Each row of this table is followed by its label. One hidden rule gives the labels. It looks at one to three of the table's principal directions, none of them among the few with the most spread.
[-0.8 -1.2  0.1  0.1  0.7 -1.5  2.  -0.5  0.7 -0.6  0.4  1.3  0.6 -0.9
 -0.6 -0.7  1.8  1.9 -0.5  0.   0.4  0.5 -1.9 -0.9 -1.6  0.9  1.   1.4
  0.6  1.1 -1.3  0.4] 2
[ 0.4 -0.3 -1.4 -1.7 -1.3 -0.5 -0.6  0.2  2.  -1.2 -0.7 -1.5 -0.3 -1.2
  0.4  0.7  0.   0.1  0.4  0.5 -0.7 -1.4  0.1  0.8  0.3 -1.2 -1.4  0.5
 -0.1 -1.6  2.  -0.4] 0
[ 0.1  0.4  0.9  0.8 -0.7  0.3  2.2 -1.4  1.9 -0.5  0.2 -1.4  0.  -1.1
 -0.5  0.  -1.2  1.  -0.4  1.1 -0.3  1.3  0.5 -0.2 -0.4 -1.4  1.1  1.2
 -0.4 -0.6 -1.1 -1.1] 3
[ 0.5 -1.7 -0.3 -0.1  0.6 -1.1  0.5  1.1 -0.7  0.6 -0.1  0.6  0.1 -0.3
 -0.2  0.9  0.5  0.3  0.  -1.6  1.2 -1.  -0.4 -1.1 -1.6  0.9 -1.1 -1.1
  0.4  0.2 -0.2 -0.8] 2
[ 1.1  0.  -0.9 -0.3 -0.1  0.9 -0.8 -0.6  0.2  1.5  0.2 -2.1  0.4  0.
  0.6  0.9 -0.9 -0.1  0.6  0.5 -0.4  0.   0.7  0.   0.1 -1.6  0.  -0.3
 -1.  -1.1  1.1 -0.5] 1
[-0.5 -0.5  0.5 -2.2 -1.5 -1.5  1.7  0.9  2.5 -2.3 -0.4  1.4 -0.7 -1.4
  0.3 -0.3  0.   0.4  0.1 -0.3 -0.2 -1.5  1.8  1.6  0.5  0.5 -1.8  0.5
  0.7 -0.8  1.9 -0.3] 2
[-0.8 -0.2  0.2 -0.6 -0.6  1.  -1.5  0.6  0.1 -0.4 -0.9  0.3 -0.8  0.
  0.3 -0.8  0.9 -1.9  1.  -1.7  0.1  1.   1.1  0.9  2.4  0.6 -0.9 -2.2
  0.1 -0.4  0.7  0.7] 2
[-1.1  1.8  1.   1.9 -1.   1.5  1.4 -3.4  2.6 -1.8  0.  -4.4 -0.3 -1.6
 -1.  -1.3 -0.5  0.4 -0.7  2.9 -1.2  3.4 -0.1  0.7  1.9 -3.   3.2  3.
 -1.1 -0.9 -2.9  0.9] 2
[-0.7  1.9  1.8  1.4  0.3  0.4 -0.4 -0.5 -0.8 -0.7 -0.5 -0.5 -0.7  0.7
  0.  -1.  -1.2 -0.9 -1.3  0.3  0.4 -0.7  0.3  0.6  1.5 -1.   0.8  1.7
  0.1  0.7 -0.7  0.6] 1
[-0.9 -0.6  0.1 -1.3  0.  -0.4 -1.4  0.   0.3 -0.3 -0.2 -0.5 -0.1 -0.2
  0.4  0.1  0.5 -0.8  0.6 -0.8  0.2  0.3 -0.1  0.5  0.5  0.6 -1.1 -1.
 -0.2  0.7  0.2 -0.2] 3
[-0.4  0.8  1.1  2.7 -0.3 -0.9  2.3 -2.1  1.5 -1.2 -0.6 -2.5 -0.1 -1.3
 -1.7 -0.4  0.1  1.6 -2.1  1.4  0.   1.1 -1.3 -1.3  0.2 -1.9  2.6  2.8
  0.3  0.  -1.8  0.5] 2
[ 1.6 -0.1 -0.2  0.5  0.6 -0.4 -2.   1.  -2.8  1.6 -0.5 -0.7 -0.3  1.5
  0.   2.  -1.2 -1.5  0.3 -0.4  0.2 -1.1  2.2 -0.2  0.6  0.3 -1.  -2.4
 -0.3 -0.6  1.3  0.1] 3
[-0.2 -0.7 -0.8 -1.  -0.1 -0.8 -0.8  0.7 -0.1 -0.6 -0.1  1.7 -0.1  0.2
  0.1 -0.3  1.5  0.   0.8 -0.5 -0.5  0.4 -0.3  0.2  0.1  1.5 -0.7 -1.4
  0.6  0.4  0.7  0.6] 1
[ 0.7 -0.8 -0.6 -0.9 -0.1 -1.   0.7  0.4  0.6 -0.3 -0.2  0.1  0.  -1.
 -0.4  1.5  0.1  0.6  0.   0.6 -0.3 -1.6  0.4  0.  -0.2 -0.2 -0.7  1.2
  0.1 -1.5  1.6 -0.2] 1
[ 0.8 -0.8  0.1 -2.4 -0.3  0.5  0.5  1.8 -0.3  1.4  0.7  1.7  0.2  0.4
  1.   1.1 -1.3 -0.8  1.  -1.1  0.5 -2.1  3.4  1.4  0.   1.1 -2.4 -1.3
 -0.4 -1.   2.7 -0.8] 3
[ 0.2  1.   0.2  1.   0.   1.  -1.8 -0.7 -0.9  0.2 -0.5 -2.9 -0.6  0.4
 -0.2  0.5 -1.  -1.7  0.2  0.5 -0.2  0.9  0.9  0.3  1.6 -1.2  0.3 -0.7
 -0.9 -0.6 -0.7  0.2] 2
[ 0.7  0.3 -1.1 -1.7 -1.8  0.  -0.5  0.2  1.8 -1.4 -0.5 -2.9 -0.8 -1.3
  0.   1.4 -1.1 -0.9  0.7  1.3 -1.1 -1.3  2.5  1.8  1.3 -1.3 -1.9  0.1
 -0.7 -2.8  2.1 -0.2] 1
[-0.9  0.4  0.5  1.6  0.9  0.8 -0.1 -1.8  0.3  0.   0.3 -1.2  0.1 -0.7
 -0.1 -1.5  0.7  0.6 -0.3  0.2  0.3  1.7 -2.6 -1.1  0.1 -1.3  2.2  2.
 -0.7  0.5 -1.9  0. ] 1
[ 1.   0.6  0.5  2.5  0.8 -0.3 -0.1 -0.2 -2.2  1.9 -0.2 -0.5  0.5  1.6
 -0.9  0.8 -0.6  0.2 -1.2 -0.1  0.4  0.4 -0.1 -1.8 -0.5  0.2  1.2 -1.3
  0.4  1.1 -0.7  0.3] 2
[ 0.1 -0.4 -0.1 -0.7  0.   0.  -0.4  1.5 -1.2  0.5  0.2  2.   0.1  1.2
  0.7 -0.8  0.4 -0.6  0.5 -1.6  0.6 -0.5  1.   0.5 -0.3  1.6 -1.2 -2.2
  0.5  0.9  0.5  0.4] 2
[ 0.2 -1.4 -0.4 -0.9 -0.2 -1.   1.5 -0.8  1.9 -0.2  0.2 -1.5  0.5 -1.6
 -0.4  1.5  0.   1.4  0.1  0.9 -0.2  0.5 -0.5 -0.5 -1.6 -0.5 -0.1  0.7
 -0.3 -0.5 -0.6 -1.2] 3
[-0.9 -2.2 -1.6 -3.8 -0.7  0.5 -2.8  2.   0.3  1.  -0.3  0.6  0.2  0.3
  1.5 -0.1  2.1 -1.9  2.4 -3.4  0.6  0.4  1.   1.1  0.7  2.5 -3.6 -5.2
 -0.1  0.6  2.1  0.1] 2
[-2.5  0.5  0.8 -1.8 -1.5  0.8  2.  -1.5  4.2 -2.6  0.6 -1.4 -0.3 -2.5
  0.1 -2.2  0.7  0.4  0.2  0.9 -0.6  1.3  0.3  2.   1.4 -0.7  0.2  2.8
 -0.7 -0.6 -0.3  0.3] 1
[ 1.5  1.5  1.   3.4  1.   0.5  0.9  0.8 -3.   1.6 -0.5  2.3  0.2  2.4
 -0.7  0.2 -1.3  0.5 -2.3  0.3  0.8 -1.8 -0.6 -1.5 -0.5 -0.8  2.   1.4
  1.3  0.6 -0.8  0.8] 0
[ 0.5  0.2  0.6  1.3  1.1  0.1  0.2  0.2 -2.   1.5  0.3  1.9  0.6  1.5
 -0.3  0.4 -0.3  0.4 -0.4  0.   0.2  0.6 -0.6 -1.2 -1.   1.   1.1 -0.6
  0.4  1.3 -1.  -0.1] 3
[ 0.7 -1.9 -1.4  0.1  0.4 -0.9 -0.3  0.6 -0.4 -0.3 -0.6  0.9 -0.4 -1.2
 -0.6  0.9  1.9  0.2  1.1 -0.8 -0.1  0.3 -0.8 -1.1  0.   0.6 -0.2 -0.9
  0.3 -1.7  0.7  0.1] 2
[ 0.8 -0.1 -0.4  0.7  0.1 -1.5  0.7 -0.1 -0.7 -0.1 -0.2 -2.3  0.2  0.
 -1.3  1.9 -0.5  0.5 -1.1  1.5  0.  -1.   0.5 -0.4 -1.  -0.2  0.   0.6
  0.2 -0.2 -0.8  0.6] 1
[-0.7  1.9  1.7  1.4 -0.1  1.   1.5 -1.9  1.7 -1.1  0.4 -1.4 -0.2 -0.7
  0.2 -1.5 -1.8  0.8 -1.3  1.5  0.1  0.2 -1.3  0.2 -0.3 -2.6  1.9  3.8
 -0.5  0.4 -2.1 -1. ] 2
[-2.2  2.8  0.7  1.3  0.   1.9 -2.2 -2.8  0.8 -1.1  0.1 -4.5  0.   0.2
 -0.3 -1.4 -0.5 -0.9 -0.9  2.4 -0.9  2.7 -2.7  0.4  1.2 -1.8  2.1  2.2
 -1.1  1.7 -3.5  0.7] 1
[-0.2 -1.  -0.4 -2.4 -0.3 -0.4 -0.5  0.5  1.   0.2  0.1 -0.1  0.  -0.8
  0.7  1.   0.  -0.4  1.  -0.7  0.  -1.   1.2  0.8  0.3  0.6 -2.  -0.6
 -0.5 -0.8  2.4 -0.8] 1
[-0.6  0.9  0.   1.   1.2  2.  -1.5 -1.7 -0.5  1.   0.7 -1.1  0.3  0.
  0.3 -0.5 -0.1 -0.2  0.4  1.  -0.4  1.8 -2.4 -0.8  0.2 -1.1  1.9  1.6
 -1.2  0.2 -1.6 -0.5] 2
[ 0.4  1.1  0.6  1.8  0.3  0.4 -0.3 -0.5 -1.2  0.6 -0.2 -1.4  0.   1.1
  0.1 -0.6 -1.  -0.3 -0.9  0.2  0.5  0.1  0.1 -0.2  0.  -1.2  1.   0.1
 -0.1  0.8 -1.3  0.3] 1
[ 0.7 -1.   0.6  1.4  0.2 -2.9  3.4 -0.6  1.2 -1.9 -0.6 -0.6 -0.5 -2.2
 -1.7  1.4 -0.2  2.1 -1.6  1.2  0.4 -1.5 -0.8 -1.2 -1.7 -1.2  0.8  3.3
  0.7 -1.2 -1.1 -0.7] 2
[-0.9  0.6  0.2 -0.2  0.5  1.1 -3.2  0.  -1.7  0.8 -0.1 -2.1 -0.4  0.7
  0.4  0.1 -0.1 -2.5  0.7 -1.   0.4  0.4  0.8  0.5  1.9  0.6 -1.1 -1.8
 -1.1  0.4  0.3  0.4] 3
[-0.2  0.6  0.6 -0.3 -0.5 -0.1  0.4 -0.3  1.  -0.6 -0.1 -0.9 -0.1 -0.2
  0.1  0.2 -1.2  0.  -0.4  0.5 -0.1 -0.3  0.4  0.4 -0.2 -0.6 -0.4  0.4
 -0.1  0.2 -0.2 -0.8] 3
[-1.3 -0.3  1.   1.4 -0.5 -0.8  2.9  0.   1.  -1.7 -0.1  2.1 -0.2 -0.7
 -1.3 -2.1  2.1  1.1 -0.9 -1.   0.4  1.8 -0.6 -0.6 -0.1  1.6  1.3 -0.2
  1.4  1.1 -1.8  1.2] 3
[ 1.2  1.2 -0.1  1.4  0.9  0.7 -1.3 -0.2 -2.2  1.6  0.1 -0.3  0.4  1.6
 -0.4  1.8 -1.5 -0.3 -0.4  1.6 -0.7 -0.2 -0.2 -0.7 -0.1 -0.4  1.   0.3
 -0.3  0.  -0.3  0. ] 2
[ 0.5 -1.1 -0.6 -1.2 -0.1 -0.4  1.6  1.   0.3  0.7  0.8  1.8  0.7 -0.1
  0.2  0.3  0.4  1.1  0.3 -0.5  0.2 -0.8  0.5  0.  -1.6  1.2 -0.8 -0.5
  0.3  0.   0.8 -0.3] 2
[-0.2  0.3  0.4  1.2 -0.5 -0.7  0.3 -2.   1.5 -1.3 -0.8 -2.8 -0.3 -0.9
 -0.4 -0.5  0.   0.6 -0.5  1.2 -0.5  1.8 -0.8 -0.2  0.5 -2.1  1.7  1.
 -0.2  0.  -1.6  0.2] 2
[-0.2  0.4  0.   0.7 -0.1  0.2  0.   0.4 -0.8 -0.1  0.1  1.3  0.   0.9
 -0.2 -1.1  0.8 -0.2  0.1 -0.4 -0.2  1.1  0.4  0.   0.4  1.2  0.5 -1.4
  0.5  0.7 -0.3  1.1] 1
[ 1.5  1.7 -0.3  0.7  0.2  1.3 -2.7  0.4 -2.4  1.2 -0.3  0.  -0.2  2.2
  0.5  1.2 -2.  -1.5  0.4  1.3 -1.1 -0.3  1.1  0.4  1.1 -0.7  0.1 -1.
 -0.4 -0.5  0.8  0.1] 2
[ 0.5  0.7 -0.3  1.8  1.5 -0.7 -1.  -0.6 -2.3  0.1  0.  -0.6  0.   0.7
 -0.8  0.9 -0.3  0.3 -0.9  1.8 -0.2 -0.6 -2.2 -1.2 -1.  -0.5  1.5  2.1
 -0.1  0.4 -1.8  0.4] 1
[-0.4  0.7  0.7  1.2  0.2  1.1 -0.1 -0.5 -0.6  0.8  0.4 -0.7  0.1  0.4
 -0.1 -0.8 -0.2 -0.5 -0.1 -0.5  0.3  1.2  0.3 -0.4  0.6  0.1  0.8 -0.7
 -0.4  0.5 -0.7  0.1] 3
[ 0.5  0.1 -0.4  0.6  0.   1.3  1.8  0.5  0.2  1.2  0.8  3.2  0.9  0.6
  0.1 -0.9  0.5  1.5 -0.2 -0.2 -0.2  0.5 -1.3 -1.  -1.3  0.5  1.2  0.2
  0.7  0.3 -0.1 -0.1] 1
[ 1.4  0.2 -0.5 -0.6 -0.1 -0.6 -1.5  1.4 -1.9  0.3 -0.6 -0.6 -0.6  1.2
  0.   2.3 -1.6 -1.6  0.1  0.6 -0.2 -2.4  2.6  1.1  0.6  0.1 -1.8 -1.1
 -0.1 -1.1  1.4  0.2] 1
[-0.5  0.8 -0.2 -1.2  0.4  1.1 -1.6 -1.   0.2  0.8  0.7 -1.7  0.7  0.6
  0.8  0.7 -1.2 -0.3  0.2  1.6 -0.5  0.4 -1.2  0.6 -0.7 -0.6  0.   1.
 -1.   1.2 -1.2 -0.8] 2
[ 0.8  0.5  0.8  2.7 -0.5 -1.1  1.2  1.4 -1.6 -0.7 -1.3  2.4 -0.6  1.6
 -0.7 -1.7  0.6  0.1 -1.5 -1.6  0.8 -0.5  0.9 -0.5  0.5  0.5  0.8 -1.9
  2.1  0.9 -0.4  1.8] 1
[ 0.4 -1.  -1.6 -2.6 -0.7  1.6  0.1  0.8  1.2  1.2  1.2  1.2  0.8 -0.2
  1.2  0.   0.2  0.2  1.8 -0.4 -0.5  0.3  0.6  0.8 -0.9  0.7 -1.4 -1.5
 -0.6 -0.8  1.5 -0.8] 2
[ 0.1 -0.1  0.5 -0.6 -0.5 -0.2  1.2  0.5  0.6 -0.2  0.   0.6  0.  -0.1
  0.   0.3 -0.7  0.2 -0.3  0.   0.2 -0.8  1.1  0.5 -0.3  0.1 -0.6  0.1
  0.3 -0.2  0.3 -0.4] 2
[ 0.2 -0.4  0.5 -1.3 -0.6 -0.2  2.4 -0.4  2.4 -0.2  0.5  0.   0.4 -1.3
  0.   1.4 -1.7  1.3 -0.1  1.1 -0.3 -0.4  0.4  0.2 -1.6 -0.6 -0.6  1.5
 -0.2 -0.6  0.  -2.2] 3
[-1.4 -1.  -0.5 -3.  -0.5  0.3  1.7 -1.3  3.6 -0.6  1.5 -1.4  0.8 -2.5
  0.5  0.   0.4  1.3  0.9  1.  -0.5  0.7 -0.5  0.9 -1.1 -0.1 -0.6  2.2
 -1.2 -0.5  0.2 -1.2] 2
[-0.2 -0.3  0.2  1.5  0.6  0.6  1.1  0.7 -0.7  0.5  0.2  3.7  0.2  0.5
 -0.1 -1.8  1.5  0.9 -0.2 -1.6  0.6  0.6 -1.9 -1.5 -0.7  1.   1.2 -0.4
  1.1  0.8 -0.7  0.2] 1
[ 0.8  1.7  1.3  2.4  0.   0.1 -0.2  0.5 -2.3  0.  -0.8 -0.1 -0.8  1.9
 -0.5 -0.2 -1.6 -1.3 -1.2  0.2  0.3 -0.6  2.   0.4  1.3 -0.6  0.7 -0.6
  0.6  0.2 -0.7  1.1] 2
[-0.4 -1.  -0.1 -0.7 -0.2 -0.4 -0.6  0.3 -0.1  0.  -0.5 -1.4 -0.3 -0.4
 -0.2  0.3  0.9 -1.   0.5 -1.3  0.6  0.2  1.2  0.3  0.8  0.6 -1.2 -1.8
 -0.2 -0.2  0.3  0.5] 2
[-1.5 -1.6 -0.3 -3.  -0.8  0.6  3.  -0.1  3.8 -0.7  1.6  3.2  0.8 -2.2
  0.9 -2.   1.9  1.9  1.5 -0.9 -0.4  1.4 -0.4  0.7 -0.9  1.5 -0.3  0.8
 -0.1 -0.3  1.1 -0.8] 2
[ 2.  -1.1 -1.   2.6  1.  -2.  -0.8  1.  -4.   1.6 -0.6  0.9  0.3  2.1
 -1.2  0.8  1.6  0.1 -0.1 -1.1  0.3  0.9  0.6 -2.1 -0.7  1.8  0.8 -4.1
  1.1  0.9 -0.4  1.8] 2
[ 0.4 -1.3 -1.2 -1.4 -1.  -0.3  2.1  0.3  2.5 -0.8  0.2  1.6  0.3 -1.6
  0.1 -0.3  1.1  1.7  0.6  0.1 -0.5 -0.1 -0.6  0.  -1.  -0.2 -0.2  0.7
  0.5 -1.3  1.1 -0.4] 0
[ 0.   0.3  0.7  0.6 -0.8 -0.4  0.8  1.3  0.1 -1.3 -0.9  2.4 -0.8  0.3
 -0.2 -0.8  0.  -0.3 -0.4 -1.1  0.2 -0.5  0.8  0.2  0.6  0.7 -0.5 -1.1
  1.3  0.   0.4  0.2] 2
[ 0.2 -1.  -0.8 -0.8  0.4 -0.8 -0.2  1.3 -0.8 -0.4 -0.1  2.6 -0.1  0.2
  0.1  0.   1.3  0.1  0.5 -0.5  0.  -1.1 -0.3  0.2 -0.2  1.3 -0.6 -0.2
  0.7 -0.2  0.8  0.8] 1
[-0.1  0.   0.4 -1.2 -1.  -0.9  1.6  0.2  1.6 -0.9  0.1 -0.4 -0.1 -1.
 -0.2  0.5 -0.6  0.4 -0.3  0.4 -0.1 -1.3  1.8  0.9  0.2  0.1 -1.1  0.8
  0.1 -0.8  1.6 -0.3] 2
[ 0.9  0.8 -0.3  2.   0.8  0.9 -1.  -0.1 -1.9  1.1  0.1  1.   0.1  1.1
  0.  -0.5  0.1 -0.1  0.1  0.1 -0.4  0.8 -0.8 -1.1  0.3 -0.2  1.5 -0.4
  0.  -0.1  0.   0.4] 1
[ 1.3  1.3  1.   4.4  1.3 -2.2 -0.8 -0.1 -3.5  0.  -1.3 -0.3 -0.5  1.9
 -1.8  1.6 -1.3  0.2 -2.3  0.8  0.3 -0.5 -1.7 -2.6 -1.1 -0.2  1.6 -0.3
  1.3  1.6 -2.3  0. ] 2
Which label does each new row get?
[ 0.7  0.3 -0.6  0.4 -0.7 -0.4 -1.   0.2  0.1 -0.2 -1.2 -0.8 -0.2  0.5
 -0.2  0.6 -0.1 -0.2 -0.4  0.3 -0.5 -0.5  0.2  0.   0.8 -0.9 -0.2 -0.7
  0.6 -0.5  0.9  0.6] -> 0
[ 0.2  1.   0.7  4.   0.3 -0.4  0.3 -1.6 -0.9 -0.7 -1.2 -1.4 -0.5  0.2
 -1.2 -1.5  1.   0.5 -1.5  0.5  0.   1.8 -1.1 -1.4  1.6 -1.9  3.4  1.
  0.6  0.1 -1.8  2. ] -> 0
[ 1.1  0.1  0.2  2.7  0.9 -1.3  0.3 -0.8 -1.3  0.1 -0.9  0.4  0.1  0.7
 -1.2  0.9  0.   1.3 -1.3  1.2 -0.2  0.7 -2.1 -1.9 -1.  -0.8  2.3  0.7
  1.   0.7 -2.   0.3] -> 2
[ 0.6  0.5  1.3  0.6 -0.2  0.4  0.1  1.9 -1.3  0.9 -0.8  2.6 -0.3  2.
  0.3  0.2 -1.5 -0.9 -0.8 -1.7  1.  -1.4  1.3  0.1  0.1  0.6 -1.  -1.9
  1.2  1.1  0.4 -0.4] -> 3
[ 0.9 -0.9  0.  -1.3 -0.7 -1.4  2.3  2.6  0.2 -0.4 -0.1  4.1 -0.1  0.1
 -0.1  0.9 -0.3  0.8 -0.5 -0.9  0.4 -3.3  1.7  0.4 -1.   1.7 -2.  -0.2
  1.6 -0.7  2.6 -0.3] -> 1
[-0.2  0.4  0.9  0.3  0.7  1.5  1.2  0.  -0.5  1.3  1.3  2.1  0.5  0.4
  0.5 -0.9 -0.5  0.3  0.1 -0.5  0.4  0.2  0.2 -0.2 -0.4  0.6  0.7  0.7
 -0.4  0.3  0.  -0.6] -> 3
[ 0.8  0.  -0.3 -0.2 -0.4 -0.9 -0.2  1.9 -1.7  0.1 -0.6  1.1 -0.2  1.6
 -0.2  0.5 -0.1 -0.8 -0.4 -0.6  0.3 -1.8  2.1  0.8  0.3  1.2 -1.3 -1.8
  1.   0.3  0.8  1.4] -> 1
[ 0.2  0.5  0.5  1.8  0.3  0.1  0.6 -1.2  0.  -0.1 -0.1 -0.8 -0.1 -0.3
 -0.4 -0.5 -0.2  0.6 -0.6  0.7 -0.2  1.1 -0.7 -0.8  0.1 -1.3  1.9  1.1
 -0.1 -0.2 -1.1  0.1] -> 1
[ 1.  -0.9 -1.1 -0.6  0.5 -0.5  0.5  1.3 -1.4  0.8  0.8  2.2  0.4  0.5
 -0.1  0.8  0.4  0.4  0.7  0.  -0.1 -0.9  0.6 -0.2 -1.4  1.8 -0.7 -0.9
  0.2 -0.4  0.7  0.1] -> 1
[-1.6  0.9  1.8  1.2  0.1  0.2  0.  -1.3  0.3 -0.7 -0.3 -1.1 -0.4 -0.1
  0.  -2.2  0.5 -0.5 -0.8 -0.8  0.7  1.3 -0.2  0.1  1.7 -0.5  1.3  0.6
 -0.1  1.2 -1.   0.8] -> 2
[ 0.   0.4  1.   0.9 -0.2  0.2  1.6 -0.9  0.9 -0.5  0.2 -0.9 -0.2 -0.7
 -0.3 -0.3 -1.   0.5 -0.5  0.7  0.1  0.6  0.4 -0.1 -0.2 -1.1  1.   1.3
 -0.3 -0.3 -1.2 -0.7] -> 3
[-0.3  2.5  2.2  3.5  0.6  1.9  1.2 -1.5 -0.8  0.9  0.5  1.   0.2  1.2
 -0.2 -2.2 -1.2  0.6 -1.4  0.4  0.1  1.8 -1.  -1.2  0.5 -1.1  3.4  1.6
  0.1  1.3 -1.8  0. ] -> 3
[-0.8  0.  -0.7 -2.4 -0.1  1.7 -1.3 -0.1  1.   0.5  0.8 -0.6  0.3 -0.3
  1.1  0.1 -0.2 -0.7  1.1  0.3 -0.3  0.  -0.3  1.2  0.1 -0.1 -1.1  0.5
 -1.1 -0.2  0.4 -0.6] -> 1
[ 0.5 -0.7 -0.9 -0.3  0.7 -0.8 -0.7  0.7 -1.5  0.9  0.5  0.8  0.6  0.8
  0.1  0.4  0.6  0.3  0.3 -0.2  0.1 -0.4 -0.6 -0.6 -1.6  1.4 -0.5 -1.3
  0.1  0.9 -0.1  0.1] -> 2
[-0.9  0.7  0.3 -1.  -0.9  0.4 -0.9 -1.2  1.5 -1.  -0.2 -3.  -0.2 -0.4
 -0.1  0.6 -0.8 -0.9  0.3  1.4 -0.9  1.6  0.7  1.2  1.  -0.6 -0.3 -0.2
 -0.7  0.1 -0.9 -0.2] -> 3
[ 0.3 -0.6 -0.7 -0.3 -0.2  0.7 -0.3  0.7 -0.7  0.9  0.3  1.   0.3  0.6
  0.2 -0.4  1.  -0.5  1.  -1.  -0.1  1.1  1.2  0.2  0.5  1.2 -0.3 -2.4
  0.  -0.2  0.7  0.9] -> 2
[-0.6 -0.3  0.3 -1.  -0.6 -0.3  0.7 -0.1  1.6 -0.9  0.  -0.5 -0.1 -0.7
  0.4 -0.4 -0.3  0.2  0.  -0.2  0.3 -0.1 -0.1  0.6 -0.7 -0.3 -0.8  0.3
  0.   0.5 -0.7 -0.8] -> 2
[-1.8  0.6 -0.1 -3.2 -2.1  0.3 -1.3 -1.   3.3 -2.3  0.  -4.4 -0.8 -1.8
  0.5 -0.1 -0.4 -1.8  1.4  0.8 -1.2  1.   2.8  3.1  2.6 -0.2 -2.3 -0.7
 -1.5 -1.1  1.3  0. ] -> 3
[ 1.7  1.2 -0.8  2.8 -0.3  0.9 -0.5 -0.4 -1.6  0.7 -0.6 -1.3  0.   1.3
 -0.8  0.4 -0.6 -0.2 -0.4  1.1 -0.8  1.2  0.2 -0.9  0.4 -1.2  1.7 -1.1
  0.2 -0.8 -0.8  0.9] -> 1
[ 0.5 -0.5  0.8 -2.1 -1.6 -1.5  0.1  2.5 -0.4 -1.2 -1.3 -0.3 -1.4  0.2
 -0.1  1.5 -1.2 -2.6  0.3 -1.3  0.6 -3.   6.5  3.   2.7  1.2 -3.8 -2.5
  0.5 -1.7  3.2  1. ] -> 3
[-1.   0.2  0.8  1.6  0.6 -0.5  1.3 -1.2  0.2 -0.8  0.2 -0.3  0.2 -0.4
 -0.6 -1.5  0.8  1.1 -1.1  0.3  0.6  1.2 -2.2 -1.  -1.  -0.3  1.9  1.6
  0.3  1.5 -2.8  0.3] -> 2
[-0.6  0.5  0.2 -0.2  0.7  1.  -1.1  0.8 -1.5  0.5  0.4  1.4 -0.1  1.1
  0.4 -0.6  0.  -1.1  0.2 -0.6  0.4 -0.4 -0.3  0.4  0.1  1.1 -0.4 -0.4
  0.   0.9 -0.5  0.3] -> 1
